Each path below is one point turned by a fixed rotation once a step. After each direction that follows a path, write how fast that rotation turns it, in degrees each step (0 if it stays still).
Each turn is a multiple of 5 degrees from 10 to 175, or 0.
Each row of a path follows its step; steps can be skipped.

step 0: 0.84  -2.90  0.84  -0.69  1.62  -0.01  -0.50  -2.36  -1.66  0.89  -1.05  -2.37  -1.39  -1.80  0.83  0.83  0.10  2.41  -0.91  1.06  -1.02  0.27  -0.22  -2.56  -2.08  1.77  0.47  0.58  2.61  3.77  0.28  -1.70  2.24  -2.99  0.94  0.06  1.31  -2.98  -0.23  0.70  1.03  -3.03  -1.47  1.46  0.24  -0.44
step 2: 2.45  0.32  1.31  1.85  0.69  1.12  -1.17  -1.82  -0.58  0.41  -0.65  -1.35  0.33  -2.09  -1.02  1.11  -1.49  -1.00  2.67  -0.95  -2.50  3.17  1.26  -2.58  0.40  2.35  1.02  -0.34  1.42  -0.52  1.86  -0.31  -1.34  3.07  2.81  1.00  3.68  0.48  -1.00  -0.60  -0.73  -1.71  -0.91  0.82  1.83  2.04
step 6: -0.02  3.45  2.58  -2.51  0.60  -0.07  -1.12  -2.33  -2.85  -1.41  -1.32  -1.24  -1.52  -1.74  1.22  4.02  -1.31  0.43  -1.49  0.37  0.56  1.70  -0.81  -1.29  0.11  -1.67  -2.30  0.94  -0.18  0.06  1.08  -1.07  -0.20  -0.68  1.21  -0.22  1.13  -1.29  -0.71  0.18  0.50  -1.70  -2.52  -3.38  1.70  -1.29
step 8: 0.50  -1.14  -0.42  -0.38  -1.71  -0.08  -1.38  -0.53  -0.78  -1.22  -3.03  0.63  1.40  -1.90  2.46  2.72  -0.81  2.47  0.25  1.04  -0.39  2.24  -2.32  1.44  -1.82  3.37  3.95  0.35  0.99  -1.98  -1.11  -1.04  -1.15  1.73  0.57  -1.37  0.96  -0.17  -0.99  -1.47  1.66  -3.81  -0.84  -1.24  -0.68  0.19
step 16: 0.95  0.92  0.98  0.23  -0.26  1.67  -0.33  0.20  -1.99  -0.26  -2.01  -4.47  -2.15  0.40  1.60  3.33  -0.65  -1.17  1.86  1.33  -1.18  -2.39  0.36  -1.17  -2.65  0.46  2.89  1.09  1.39  2.38  -2.52  -1.26  0.13  -1.79  -0.74  1.12  0.51  0.36  -0.84  -2.42  0.95  -1.17  -1.70  0.93  0.59  -1.37
step 19: 1.52  -0.30  -0.27  -1.15  -1.04  0.22  -2.57  -1.59  -1.80  3.11  0.41  -2.86  0.78  0.70  2.80  1.09  1.41  0.98  2.27  -3.28  0.24  0.31  -0.94  -0.60  -0.40  -1.07  -0.67  0.00  -2.26  -1.07  -4.08  1.29  0.52  0.01  -1.24  -1.18  2.43  -0.26  -1.02  -3.63  -1.00  -0.35  -1.19  -0.44  1.85  1.06
step 21: 1.59  1.49  1.91  1.29  0.77  0.38  -0.57  -1.26  -1.44  -1.86  2.63  0.26  0.02  0.34  1.74  0.32  -0.56  0.02  1.18  -0.06  -1.28  -1.97  -1.72  0.06  -1.29  1.73  1.62  0.87  -0.22  1.40  -4.59  0.34  3.45  -3.65  2.27  1.67  1.20  -2.48  0.20  -0.39  0.62  -2.82  -1.44  1.32  -0.76  0.07
step 28: 2.11  0.37  2.97  0.18  -0.74  0.20  -2.41  -1.02  0.37  0.75  1.50  -3.29  -1.81  1.09  0.80  -1.09  0.55  -0.83  0.70  -0.94  -3.55  -0.39  -1.28  -2.56  0.89  1.19  -1.01  2.45  0.16  -1.68  -0.43  0.94  1.21  -0.98  1.65  2.30  2.85  -2.93  -1.69  0.85  -2.63  -0.74  -1.81  2.23  0.33  0.45
step 31: 2.99  -0.29  2.93  -1.55  1.88  0.59  -1.65  -2.72  -0.45  0.05  -0.01  -0.38  -2.21  -3.78  1.47  0.28  0.79  2.41  -0.14  0.52  0.77  -1.46  -2.49  -0.20  0.35  2.86  -0.88  2.01  -1.68  -0.56  -2.50  -2.71  1.03  1.56  -0.57  0.93  0.02  0.72  1.08  0.30  -2.41  -1.89  -0.36  -1.81  1.97  -0.07
0.26  0.45  -0.39  0.02  1.29  1.03  0.66  0.23  -0.76  0.17  -0.23  0.24  -1.13  0.43  -0.28  0.51  0.31  1.08  -0.11  0.37  0.60  -0.17  0.00  -0.21  0.26  0.29  0.14  -0.18  -0.74  1.08  -0.51  0.39  0.53  0.22  0.46  -0.24  -0.17  -0.44  0.40  0.01  0.05  0.38  0.42  0.23  0.24  -0.48 | 70
0.75  0.25  -1.73  -0.57  0.60  0.06  -0.98  -0.16  0.05  0.50  0.16  -0.58  0.55  -0.06  -0.16  0.20  0.67  -0.66  0.64  0.23  -0.09  0.68  0.26  -0.50  0.10  0.50  -0.40  -0.37  0.54  0.02  -0.23  0.17  -0.22  0.16  0.44  -0.02  -0.59  0.07  -0.35  -0.34  -0.04  0.55  0.38  0.58  -0.75  0.64 | 45
-0.61  -0.01  -0.32  0.61  0.05  -0.79  0.02  -0.06  -0.06  -1.00  -0.10  -0.35  0.11  0.09  -0.58  -0.36  0.00  -0.28  -0.66  0.04  -0.06  0.35  -0.15  -0.38  -0.44  -0.58  -0.72  -0.49  -0.63  0.19  -0.35  0.18  0.14  1.40  0.01  -0.11  -0.28  -0.01  -0.57  -0.26  0.11  0.17  -0.36  1.29  1.35  0.20 | 140
0.65  -0.16  0.54  0.70  0.11  0.29  -0.51  0.48  0.43  0.14  -0.24  0.30  0.08  0.17  0.61  -0.13  0.60  0.17  0.44  0.42  0.12  0.04  0.45  -0.55  0.31  -0.01  1.39  0.37  -0.45  -0.35  0.57  0.21  -0.47  0.88  -0.73  -0.30  -0.95  -0.29  -0.11  -0.56  -0.86  0.52  -1.11  0.13  0.11  -0.11 | 120
0.27  0.66  0.48  -0.74  0.06  0.36  -0.27  -0.46  0.01  -0.06  -0.74  -0.73  -0.40  1.03  -0.57  0.02  -0.24  -0.11  0.24  -0.48  -0.81  0.80  -0.21  1.01  -0.13  -0.11  0.18  0.17  -0.37  0.09  0.22  0.62  -0.65  0.05  -0.41  0.18  0.80  0.40  -0.87  0.01  -1.07  0.63  0.38  0.07  0.15  -0.59 | 85
-0.17  -1.15  0.08  0.59  -1.04  1.15  0.59  0.22  -0.63  1.07  0.24  -0.15  0.55  -0.43  -0.16  0.70  0.18  0.20  -0.41  -0.76  -0.69  -0.19  0.22  0.28  0.36  -0.15  0.03  -0.12  0.21  0.33  -0.05  0.11  -0.13  0.40  0.98  -0.48  0.08  0.72  -0.47  0.04  -0.41  0.61  -0.18  0.46  0.06  0.31 | 45

step 1: -1.38  -2.95  -0.39  -1.90  0.07  -1.63  0.04  -2.07  -6.16  -0.92  0.00  -2.32  -1.77  -0.07  0.71  0.78  0.81  0.96  1.33  -1.34  -1.04  -0.33  -0.18  -1.98  -0.26  1.26  -0.93  0.69  -0.43  -2.99  -0.53  2.00  0.18  1.37  0.07  -0.20  -0.08  0.16  -3.06  3.38  0.18  1.80  -2.13  -0.99  -0.60  1.38
step 4: -1.97  0.28  -1.47  -1.20  -1.25  0.99  -0.79  0.60  0.55  -0.20  0.55  -0.41  1.29  4.42  -0.70  -0.12  -0.99  1.51  -3.20  -0.97  -1.28  -1.82  3.64  2.16  -1.90  0.38  1.25  0.61  1.10  1.33  -1.42  2.03  1.30  -3.14  0.40  0.81  -2.37  -0.07  -3.16  -0.17  -1.31  0.47  -0.26  -0.26  -3.23  -1.10
step 13: 0.63  -0.89  0.85  0.76  -1.44  -0.01  0.84  -0.71  -2.34  2.49  -0.59  0.69  -1.87  0.96  2.16  0.23  0.19  2.23  2.31  -1.01  -3.05  -1.61  -1.43  2.89  -4.44  3.46  0.92  0.31  -2.62  -0.81  1.22  0.92  1.88  -1.11  1.78  -0.39  -0.68  0.89  0.73  -1.92  0.14  0.03  -2.17  -0.05  1.44  0.88
step 15: 2.50  -2.04  -0.04  -1.38  0.60  0.88  0.10  -1.87  2.37  2.11  -1.09  -2.11  0.40  1.09  2.48  2.28  -2.18  0.71  2.81  0.62  -2.16  1.80  -0.18  -0.88  -2.40  -1.63  0.06  -0.32  -2.33  1.57  -4.70  1.73  0.93  -1.98  -0.93  1.18  -0.16  -2.15  0.33  0.37  1.29  1.89  -1.14  -0.56  0.82  -0.57
step 16: -3.82  1.99  2.10  2.23  -1.78  -0.55  -0.27  -0.36  2.17  -0.76  3.03  0.17  0.48  2.59  0.19  -1.80  0.54  1.96  2.57  -3.49  1.64  1.04  0.14  -2.53  -0.90  -1.32  3.07  2.61  -0.14  0.18  -0.89  -0.92  0.83  0.37  0.51  -0.89  -1.50  1.68  -0.09  -0.46  -0.52  1.52  -0.17  -0.62  -2.02  -1.52
step 24: -4.02  0.47  1.63  0.58  2.71  1.05  -2.15  -1.10  -2.63  0.99  -0.36  -3.21  0.99  -0.39  0.89  1.21  0.56  2.52  0.14  -0.61  -0.72  0.53  -3.15  -0.60  -1.83  -1.29  -1.33  -1.93  -1.41  2.65  1.63  -2.11  -1.49  0.45  -0.18  -0.91  -2.72  0.16  -0.24  2.96  1.33  -0.54  1.40  -2.20  0.23  0.12
step 25: 2.61  -0.45  1.69  0.01  0.19  0.73  -0.03  -1.78  0.85  1.83  -0.75  -1.27  4.67  1.88  -3.48  -1.90  1.10  0.87  0.81  2.22  -0.86  -0.75  0.39  -0.99  -3.47  2.24  1.08  1.40  0.43  -0.90  2.88  -0.53  0.56  1.26  1.71  -1.25  2.15  1.97  2.39  -0.06  0.64  0.27  -0.11  1.76  -0.95  0.69
step 29: 0.20  -1.49  -2.80  -0.97  1.95  -1.71  0.83  1.02  -0.86  1.87  2.02  1.55  0.19  2.29  1.03  1.01  -0.14  -0.36  -0.12  -0.72  3.27  -3.52  -0.67  0.97  -1.81  -2.78  0.00  0.93  -2.53  0.95  2.45  0.68  0.78  -1.29  2.96  1.88  -1.89  -1.87  0.46  -1.16  0.03  0.46  -3.79  -1.24  -0.63  -0.97
step 31: -1.08  -1.91  -0.95  3.66  3.89  -3.73  0.54  -0.23  -0.82  2.74  0.51  -2.00  2.34  -0.24  1.55  2.40  0.43  1.66  -0.38  -0.25  -1.47  0.27  1.55  0.68  -1.52  1.83  -0.13  1.28  -1.32  1.33  -0.98  -1.06  -2.04  -1.43  -0.21  0.66  -0.04  -1.22  0.61  -2.43  1.63  0.33  -1.54  2.39  -0.43  2.46
-0.19  -0.57  0.78  0.00  -0.79  0.62  0.42  0.49  0.34  -0.43  0.35  0.23  0.09  -0.27  -0.49  0.23  0.80  -0.34  0.23  0.36  0.60  -0.47  -0.36  -0.16  0.17  -0.20  0.43  1.38  0.18  -0.43  0.05  -0.51  -0.88  0.89  0.18  -0.04  1.16  0.28  0.13  0.21  -0.09  0.37  -0.34  0.38  -0.70  -0.66 | 160
-0.11  0.57  0.66  -0.37  -0.53  -0.22  0.05  -0.48  1.09  -0.46  -0.61  0.00  -0.22  -0.67  -0.38  0.51  -0.29  -0.67  0.08  -0.97  0.29  0.18  0.26  0.48  -0.15  -0.52  0.63  -0.38  -0.11  0.14  0.31  0.68  0.39  0.18  0.04  0.69  -0.59  -1.15  0.02  0.10  0.33  0.35  0.09  0.62  -1.22  0.12 | 60
-0.28  -0.20  -0.17  0.26  -0.26  -0.38  0.25  0.43  -0.29  0.43  -0.32  0.35  -0.43  -1.23  -0.45  -0.08  0.48  0.89  -1.14  -0.49  -0.50  -0.31  -0.06  -0.66  -0.04  0.42  0.19  -1.07  -0.16  -0.39  -0.37  0.36  -0.81  0.03  0.00  0.63  -0.02  0.19  0.21  0.53  0.15  -0.35  -1.30  0.67  0.13  -0.11 | 35
0.47  0.48  -0.63  0.09  -0.49  0.58  -0.09  0.87  -0.71  -0.32  -0.30  -0.06  0.67  -0.14  -0.12  0.58  -0.04  -0.63  -0.44  -0.63  -0.48  0.50  0.05  -0.38  1.04  0.77  -0.40  0.27  0.09  1.16  -0.22  -0.16  -0.30  -0.28  0.74  -0.30  -0.51  0.26  0.11  0.27  -0.34  -0.29  0.77  0.71  -0.72  -0.49 | 25
-0.05  0.97  0.73  -0.91  0.16  1.17  0.09  -0.14  -0.42  -0.59  -0.78  -0.11  0.27  0.40  0.49  0.07  0.58  0.43  -0.04  0.10  -0.25  -0.59  -0.27  -0.47  -0.13  -0.01  -0.03  0.47  -0.60  0.26  -0.62  0.15  -0.05  0.26  -0.56  0.09  -0.59  -0.69  -0.87  0.05  -1.01  -0.47  -0.90  -0.37  0.14  0.35 | 125
0.41  -0.37  -0.23  -0.73  0.15  -0.13  -0.26  0.70  -0.10  -0.09  0.13  -0.05  0.13  0.71  0.22  -0.12  0.50  -0.43  0.86  -0.90  -0.63  -0.26  -0.12  0.26  0.18  -0.34  0.54  0.02  0.37  -0.34  0.33  -0.29  -0.08  0.15  -0.25  1.74  0.19  0.41  0.61  0.58  -0.34  -0.84  0.38  0.45  0.52  0.97 | 90
